In the data rows, zero lies at 4.5, halfway between 4 and 5.
Each pair is two rows. How far apart are they, by a hidden measure? 0 means very close, and 40 very far. Two or three weighted sums of its numbers give each row a place; it is the straight-line distance between the places.
np.array([6, 3, 6, 3, 4, 4, 3, 3, 3, 3])
np.array([3, 3, 4, 8, 7, 3, 8, 5, 5, 8]) 18
np.array([5, 7, 3, 3, 5, 3, 3, 5, 8, 3])
np.array([3, 4, 7, 3, 3, 3, 3, 6, 3, 3]) 7
np.array([3, 3, 8, 3, 5, 5, 8, 7, 3, 5])
np.array([4, 6, 3, 4, 3, 3, 5, 3, 4, 3]) 17
np.array([7, 7, 3, 4, 3, 3, 5, 3, 5, 3])
np.array([5, 4, 6, 3, 5, 3, 3, 3, 3, 3]) 13
np.array([3, 3, 7, 5, 4, 5, 6, 6, 3, 3])
np.array([5, 5, 3, 3, 3, 6, 3, 6, 7, 3]) 21
np.array([5, 3, 5, 3, 4, 5, 3, 3, 3, 3])
np.array([5, 8, 3, 3, 4, 3, 3, 7, 8, 3]) 17
np.array([3, 4, 3, 3, 3, 4, 5, 3, 3, 5])
np.array([9, 3, 3, 3, 5, 7, 3, 3, 3, 3]) 15
np.array([5, 8, 3, 3, 5, 5, 3, 5, 7, 3])
np.array([7, 3, 6, 3, 4, 6, 3, 3, 3, 3]) 19
np.array([7, 6, 3, 5, 3, 3, 5, 3, 5, 3])
np.array([3, 3, 7, 4, 5, 6, 8, 6, 3, 5]) 20
np.array([3, 3, 3, 4, 3, 9, 4, 5, 3, 9])
np.array([3, 3, 3, 8, 7, 4, 7, 5, 5, 8]) 33
np.array([4, 3, 8, 7, 9, 3, 4, 5, 7, 4])
np.array([8, 3, 4, 3, 5, 8, 3, 3, 4, 3]) 17
np.array([5, 4, 4, 3, 4, 4, 3, 3, 3, 3])
np.array([5, 4, 4, 3, 4, 4, 4, 3, 3, 6]) 13
np.array([3, 3, 4, 6, 6, 5, 7, 6, 4, 9])
np.array([3, 6, 5, 4, 6, 5, 3, 4, 5, 3]) 5
np.array([8, 3, 4, 3, 5, 5, 3, 3, 3, 3])
np.array([6, 7, 3, 5, 3, 3, 5, 3, 4, 3]) 12
np.array([5, 4, 5, 3, 4, 3, 3, 3, 3, 3])
np.array([3, 3, 3, 6, 3, 8, 4, 6, 3, 6]) 14
np.array([4, 6, 3, 4, 3, 3, 6, 3, 4, 5])
np.array([3, 4, 3, 3, 3, 6, 3, 6, 6, 6]) 32
np.array([3, 5, 7, 4, 3, 3, 3, 6, 3, 3])
np.array([3, 3, 8, 5, 4, 5, 6, 6, 3, 3]) 10
np.array([3, 3, 7, 7, 9, 3, 5, 4, 7, 6])
np.array([3, 3, 9, 4, 5, 5, 6, 7, 3, 3]) 23
np.array([6, 6, 5, 3, 5, 3, 3, 6, 7, 3])
np.array([3, 4, 3, 4, 3, 7, 3, 5, 5, 7]) 16
np.array([3, 3, 3, 3, 3, 4, 5, 3, 3, 4])
np.array([7, 3, 5, 3, 4, 6, 3, 3, 3, 3]) 14
np.array([3, 3, 7, 3, 5, 6, 8, 6, 3, 6])
np.array([3, 3, 3, 9, 8, 3, 7, 6, 7, 8]) 14
np.array([8, 7, 3, 5, 3, 3, 5, 3, 5, 3])
np.array([6, 3, 4, 3, 4, 3, 3, 3, 3, 3]) 9
np.array([6, 6, 3, 5, 3, 3, 6, 3, 4, 4])
np.array([4, 5, 3, 5, 3, 4, 6, 3, 3, 6]) 10
np.array([4, 5, 3, 3, 3, 6, 3, 6, 7, 4])
np.array([5, 8, 3, 4, 5, 4, 3, 6, 6, 3]) 21
np.array([3, 6, 3, 9, 9, 3, 5, 6, 8, 7])
np.array([6, 7, 3, 6, 3, 3, 5, 3, 5, 3]) 19
np.array([8, 3, 5, 3, 5, 4, 3, 3, 3, 3])
np.array([4, 4, 3, 3, 3, 6, 3, 7, 6, 5]) 30
np.array([6, 7, 3, 3, 3, 3, 3, 6, 7, 3])
np.array([7, 6, 3, 5, 3, 3, 6, 3, 5, 3]) 24
np.array([3, 3, 3, 7, 3, 8, 3, 5, 3, 8])
np.array([4, 4, 3, 4, 3, 6, 3, 6, 6, 7]) 10
np.array([7, 3, 4, 3, 4, 8, 3, 3, 4, 3])
np.array([6, 8, 3, 3, 5, 3, 3, 6, 7, 3]) 9
np.array([3, 4, 3, 3, 3, 4, 5, 3, 3, 7])
np.array([9, 3, 3, 3, 5, 7, 3, 3, 4, 3]) 19
np.array([6, 3, 6, 3, 3, 4, 3, 3, 3, 3])
np.array([3, 3, 9, 3, 5, 6, 8, 7, 3, 5]) 27
np.array([3, 3, 8, 3, 4, 4, 7, 6, 3, 3])
np.array([4, 6, 4, 3, 6, 6, 3, 4, 5, 3]) 10
np.array([3, 3, 7, 6, 9, 3, 5, 4, 5, 5])
np.array([3, 3, 7, 4, 6, 5, 8, 7, 3, 5]) 22
np.array([7, 7, 3, 6, 3, 3, 5, 3, 5, 3])
np.array([3, 3, 3, 6, 3, 9, 3, 5, 3, 7]) 30
np.array([7, 3, 6, 3, 5, 5, 3, 3, 3, 3])
np.array([7, 7, 3, 4, 3, 3, 5, 3, 5, 3]) 15
np.array([3, 7, 3, 8, 9, 4, 7, 3, 6, 3])
np.array([3, 5, 3, 4, 3, 3, 6, 3, 3, 7]) 28
np.array([4, 4, 4, 3, 3, 4, 4, 3, 3, 3])
np.array([3, 4, 3, 3, 4, 7, 3, 6, 5, 7]) 34
np.array([4, 6, 3, 4, 3, 3, 5, 3, 5, 6])
np.array([7, 6, 3, 5, 3, 3, 6, 3, 4, 3]) 33
np.array([3, 3, 8, 5, 8, 3, 4, 4, 8, 4])
np.array([3, 3, 9, 3, 5, 5, 8, 6, 3, 4]) 35
np.array([3, 5, 5, 9, 9, 3, 4, 6, 8, 6])
np.array([3, 3, 8, 6, 9, 3, 5, 4, 5, 5]) 5
np.array([4, 7, 3, 6, 3, 3, 6, 3, 4, 3])
np.array([3, 3, 8, 7, 9, 3, 4, 5, 6, 4]) 34
np.array([4, 4, 3, 4, 3, 3, 6, 3, 3, 7])
np.array([5, 7, 3, 3, 5, 3, 3, 6, 7, 3]) 6
np.array([3, 3, 5, 4, 3, 4, 3, 6, 3, 3])
np.array([3, 4, 4, 3, 3, 4, 4, 3, 3, 5]) 10
np.array([3, 3, 3, 4, 3, 8, 5, 6, 3, 6])
np.array([3, 3, 3, 6, 3, 9, 3, 5, 3, 9]) 28
np.array([4, 5, 4, 3, 4, 4, 4, 3, 3, 4])
np.array([3, 3, 3, 5, 3, 7, 3, 5, 3, 7]) 17
np.array([7, 5, 3, 4, 3, 3, 5, 3, 5, 3])
np.array([3, 3, 3, 5, 3, 7, 3, 6, 3, 6]) 19
np.array([7, 3, 5, 3, 5, 6, 3, 3, 4, 3])
np.array([6, 7, 3, 5, 3, 3, 5, 3, 4, 3]) 21
np.array([4, 8, 3, 3, 4, 3, 3, 5, 8, 3])
np.array([3, 3, 9, 4, 5, 6, 8, 6, 3, 3]) 21
np.array([7, 7, 3, 7, 3, 3, 5, 3, 4, 3])
np.array([8, 3, 3, 3, 6, 6, 3, 3, 4, 3]) 9
np.array([7, 6, 3, 5, 3, 3, 4, 3, 5, 3])
np.array([6, 3, 5, 3, 4, 5, 3, 3, 3, 3]) 7
np.array([3, 4, 3, 9, 7, 3, 4, 6, 8, 7])
np.array([3, 3, 7, 4, 3, 4, 3, 6, 3, 3]) 7
np.array([3, 3, 3, 6, 3, 8, 4, 6, 3, 6])
np.array([3, 3, 8, 7, 9, 4, 5, 5, 6, 3]) 7
np.array([3, 5, 8, 3, 3, 3, 3, 7, 3, 3])
np.array([3, 3, 4, 4, 4, 7, 4, 5, 3, 3]) 21
np.array([4, 4, 6, 7, 8, 3, 4, 6, 8, 3])
np.array([3, 5, 3, 3, 3, 4, 5, 3, 3, 7]) 10
np.array([3, 3, 3, 9, 7, 3, 6, 5, 8, 8])
np.array([3, 7, 4, 3, 5, 5, 3, 6, 6, 3]) 14
np.array([8, 3, 5, 3, 4, 7, 3, 3, 3, 3])
np.array([3, 3, 9, 7, 9, 3, 5, 4, 5, 5]) 15
